In the data rows, 128 means zero.
Some points, each followed by its number:
[147 148 117 114 120 150 134 116 135 134 113 106] 0
[155 120 111 120 102 109 143 119 142 123 144 126] 1
[146  98 102 129 129 106 160 122 142 118 148 136] 2
[134 118 113 115 103 114 138 111 132 120 142 102] 3
[139 117 112 130  92 104 150 116 136 135 137 128] 4
[131  93 118 131 103 164 144 132 111  99 156 138] 5
[152 188 152 133 134 176 142 118 158 151  72 119] 6
[136 134  99 148 104 160 172  96 124 131 123 161] 7
[164 120 108 115 115 148 150 121 143 119 131  95] 8
[169 201 145 136 127 187 153 103 177 159  60 122] 9
[146 127 111 108  96 136 157 119 135 109 144 114] 10
[ 86 193 122 127 104  93 255 120 157  89  91  86] 11
[149 103 129 106 108 128 138 124 150 126 149 114] 12
[111 121  93 116  85 122 157 112 124 124 130 125] 13
[152 127 121 110 108 141 163 110 151 112 130 108] 14
[104 141 136 100 127 101 118 113 108 126 112  97] 15
[123 117 109 103 104 106 144 128 125 127 119 115] 16
[133 133 108 112 115 155 153  99 147 127 120 132] 17
[152 110 110 144 111  90 133 137 137 127 134 133] 18
[141 128 108 102  94 131 147 119 157 134 131 112] 19
[127 108  97 120  93 112 156 114 125 112 142 108] 20
[179 206 159 113 138 180  99 109 165 137  51 118] 21
[137 155 198   0 182  16 152 201   0 249  57  33] 22
[175 179 131 121 131 165 129  97 167 141  74 133] 23
[136 133 130 128 127 151 147 115 153 115 124 124] 24
[145 134 102 132 103 164 154  96 143 134 133 120] 25
[138 130 105 129 116 150 154 101 133 128 138 113] 26
[174 176 122 130 137 178 137  81 163 142  85 131] 27
[222   0 243 255 250  35   0 255 197 255 255 255] 28
[ 83  49  64 224 100 171  61   0 133 115 220  80] 29
[137 127 105 108 104 113 161 123 114 112 141 125] 30
[161 120 109 102 108 121 141 117 150 117 136 103] 31
[148 121 115 107 103 129 157 120 154 100 138 105] 32
[ 69 115 185 105 171 118  81 184  71 127 140 111] 33
[165 141 112 120 114 175 139 115 151 130 115 135] 34
[153 100 130 102 110 122 135 128 154 127 152 111] 35
[193   0 173 255 174  27  97 247 178 255 255 255] 36
[131 126 119 105 106 119 165 104 118 109 127 118] 37
[162 132 130 128 108 147 137 112 170 116 106 110] 38
[112 140 114 111  93 113 150 110 121 114 117 111] 39
[113 122  93 117  80 124 160 111 128 127 132 128] 40
[152 125 127 109 119 139 149 115 147 112 135 102] 41
[147 144 112 120 120 154 132  98 139 121 121 107] 42
[127 123 112 112 108 139 147 125 121 126 132 114] 43
[133 130 100 146 103 150 168  99 123 127 124 155] 44
[134 125 101 136  97 110 154 116 120 124 133 145] 45
[137 135 120 141 118 174 147 122 137 130 121 136] 46
[132 119 120 110 103 115 149 106 127 114 134 115] 47
[133 118 101 131 116 124 141 122 139 106 149 123] 48
[128 117 114 112 111 157 145 106 132 114 138 118] 49
[ 95 135 117 113 129  98 135 117  89 130 115 131] 50
[ 96 160 144 107 153 107 119 117  96 141 104 103] 51
[ 94 133 120 106 130 111 126 117 104 117 123 107] 52
[124 109 115 134 101  78 165 136 131 113 134 137] 53
[ 63 147 185 102 194 114  64 181  62 128 111 104] 54
[ 49 169 209  96 203  89  46 171  59 161  76  79] 55
[ 47 203  75  70 234 129  95  88   3   0  73  67] 56
[137 105 120 140 113 106 141 128 135 131 146 153] 57
[155 130  97 105 110 149 149 107 155 121 124 119] 58
New points follow, each followed by the numbers of its three nearest points above, looking only along the 3 directions in which the numbered points spread most, nearest first.
[ 53 134 189 108 185 111  73 184  69 123 113  89] 54 33 55
[163  26 147 255 126  41 126 215 169 255 232 255] 36 28 57
[174 168 119 126 108 167 125  87 189 133  88 136] 27 23 34
[145  92 110 125 110 121 154 147 150 123 148 121] 2 57 35
[ 71 164 166  90 173  98  82 139  78 135 101 101] 54 51 33
[ 65 178 213  93 205 100  41 173  70 151  69  85] 55 22 54
[122  98 113 121 114 166 149 126 128 107 153 122] 48 45 5
[ 98 163 132 115 134  92 132 105  97 130 119 110] 15 50 52
[ 81 156 143 102 153  93 116 121  81 139 112 102] 51 15 50
[ 86  90 181 126 158 146 100 206  83  86 160 118] 33 50 52
[101 146 112  99 119 107 142 107  98 115 120 129] 52 50 15
[192  25 160 255 146  56 113 204 178 255 247 255] 36 28 57
[ 76 160 232  82 214 110  46 180  80 132  92  96] 55 54 22
[ 99 127 104 109 111 109 139 101 113 111 127 111] 39 37 30
[173 199   8  81 138 142 246  95 216  70 116   0] 11 58 25
[182   0 162 255 164  48 107 222 173 255 255 255] 36 28 57
[132 137 132 106 116 128 136 128 120 117 133 108] 16 43 47
[144 132 105 135 103 168 155  96 142 137 131 121] 25 7 58
[ 76 155 179  85 187  83  78 163  59 137  85 100] 54 55 33
[149 105 108 112  99 113 146 113 148 113 134 102] 45 10 49
[146  99 106 145 102 173 149 115 123 121 145 138] 44 1 4
[137 110 111 160  98 163 144 143 124 120 153 143] 2 4 1
[113 127 133 134 127 152 134 141 112 107 133 133] 16 43 3
[143 126  96 194 117  75 155 116 132 126 138 186] 57 2 18
[ 46 190 219  88 213  80  47 167  53 146  78 100] 55 22 54
[142 116  99 159 103  84 160 119 121 105 130 172] 2 5 48
[158   4 171 255 138  49  92 247 164 255 255 255] 36 28 57
[ 40 193 248  87 251  93   0 204  51 175  59  75] 22 55 54
[171 190  24  90 136 148 229  95 208  80 115  14] 11 58 25
[ 71 173 209 104 203  94  45 176  71 149  69  96] 55 54 22
[121 102 122 185 102  69 138 120 137 128 156 183] 57 18 2
[140 122  96 202 117  73 157 117 130 129 142 196] 57 2 18
[ 71 177 214  94 193  92  58 165  63 149  90  85] 55 54 22
[177 174 123 129 141 177 137  78 165 142  82 130] 27 23 6
[ 86  80  97 118 145 207  65  16 175  33 225  57] 29 20 13
[ 97 137 112 107 118  95 132 112 108 113 119 120] 52 50 15
[ 53 201 255  78 244  92  12 204  66 146  59  72] 22 55 54
[ 93 139 111 108 122  92 130 110 107 114 116 121] 52 50 15
[ 57 135 184 118 169 122  85 199  73 102 134 115] 33 54 51
[ 47 178 200  84 218  99  68 155  61 160  74 121] 55 54 22
[ 63 184 206  90 205 103  44 163  75 138  75  96] 55 54 22
[ 62 187 215  82 216  88  61 171  51 153  75  87] 55 22 54
[ 71 202 124 130 103  81 255 122 160  83  84  79] 11 39 42
[130 109 108 133 115 111 156 105 137 117 145 122] 48 5 45
[102 105 171 126 149 150 103 185 102  94 147 122] 50 15 52
[138 114 108 145 101 180 152 120 112 113 140 151] 44 32 7
[198   0 168 255 151  31 108 229 182 255 255 255] 36 28 57
[144 115 112 116 113 139 143 113 150 119 131 118] 31 19 26
[160 136 127 100 119 141 132 121 147 125 136 118] 24 46 41
[134 144 140 105 138 172 120 125 128 122 107 126] 0 42 24
[129 111 106 138 105 161 160 104 140 116 143 139] 44 7 32
[137 118  99  92 107 126 143 106 147 117 138 111] 49 10 32
[ 95 207  36 188   0 136 182  84  76 128  99 122] 11 40 13
[ 58 186 206 103 217  84  49 171  63 145  80 112] 55 54 22
[173 193 149 118 130 177 110 108 159 137  64 121] 6 21 23
[131 122 107 122 100 122 160 122 137 125 139 122] 45 31 49
[135 114 115 114 116 133 147 115 150 107 150 114] 45 48 4
[173  28 145 255 142  64 113 192 160 244 216 255] 36 28 57
[182  10 151 255 147  45 107 209 166 255 232 255] 36 28 57
[ 72  77 180 148 155 141  87 217  72  77 192 147] 33 50 53
[ 57 160 224  93 227 106  26 193  49 156  88  70] 55 22 54
[ 73 174 212 103 205 109  43 173  78 151  70  94] 55 54 22
[169 166 166 107 163 151  84 157 187  93 108 115] 6 23 0
[125 118 104  92 103 120 152 102 133 104 141 114] 13 40 37
[ 75   0 100 255 164  47   8 182 202 255 221 255] 36 28 57
[ 53 186 208  91 213 109  30 175  52 163  80 101] 55 22 54
[134 110 105 134 106 104 151 117 118 135 148 132] 53 2 48
[ 60   0  99 255 173  22   0 196 214 255 239 255] 36 28 57
[ 78  84 155 127 180 134  89 194  66  94 171 130] 33 50 54
[ 93 154 142 103 159 105 102 119  79 108  92  96] 51 15 50
[109 139 100  95 119 104 162 109 122 113 118 116] 39 37 16
[130 109 113 125 113 168 146 122 131 114 144 125] 45 10 48
[154 161 163 102 162 148  96 140 158 114  89  91] 6 0 51
[142 146 121 103 132 147 128 114 140 124 112 113] 0 42 41
[108  99 114 127 119 144 144 153 112 109 158 134] 53 5 48
[143 143 106 131 118 163 145 100 150 118 125 124] 58 17 14
[173 190 154 114 133 168 105 116 161 134  65 120] 6 21 23
[154 127 107 124  86 160 141 117 133 118 148 119] 44 7 32
[140 107 107 139  98 108 138 107 127 109 145 124] 5 48 45
[ 63 111 173 105 183 115  87 176  72 134 121 102] 33 54 51
[139 117 109 140 100 169 152 121 117 113 139 145] 44 32 26
[163 136  99 107 113 160 147 102 159 119 120 116] 58 25 17
[134  98 112 163  88  77 147 146 133 123 165 167] 57 2 18
[155 112 114 104 112 138 141 104 145 126 135 106] 31 19 8
[ 56 183 222  93 213  97  35 175  58 147  76  91] 55 22 54
[134   0   0 218 125 174  90 126 118 131 173 255] 29 57 2
[ 78 169 165  88 142  86 106 124  78 135  83 106] 51 15 54
[ 74 139 139  83 166 111 116 136  74 131 105  96] 51 15 50
[147  85 107 146 105  90 139 138 133 126 163 140] 57 2 18
[155 117 127 129 119  97 134 139 145 117 157 116] 18 57 35
[124 123 117 104 104 112 136 127 121 109 135 118] 16 30 3
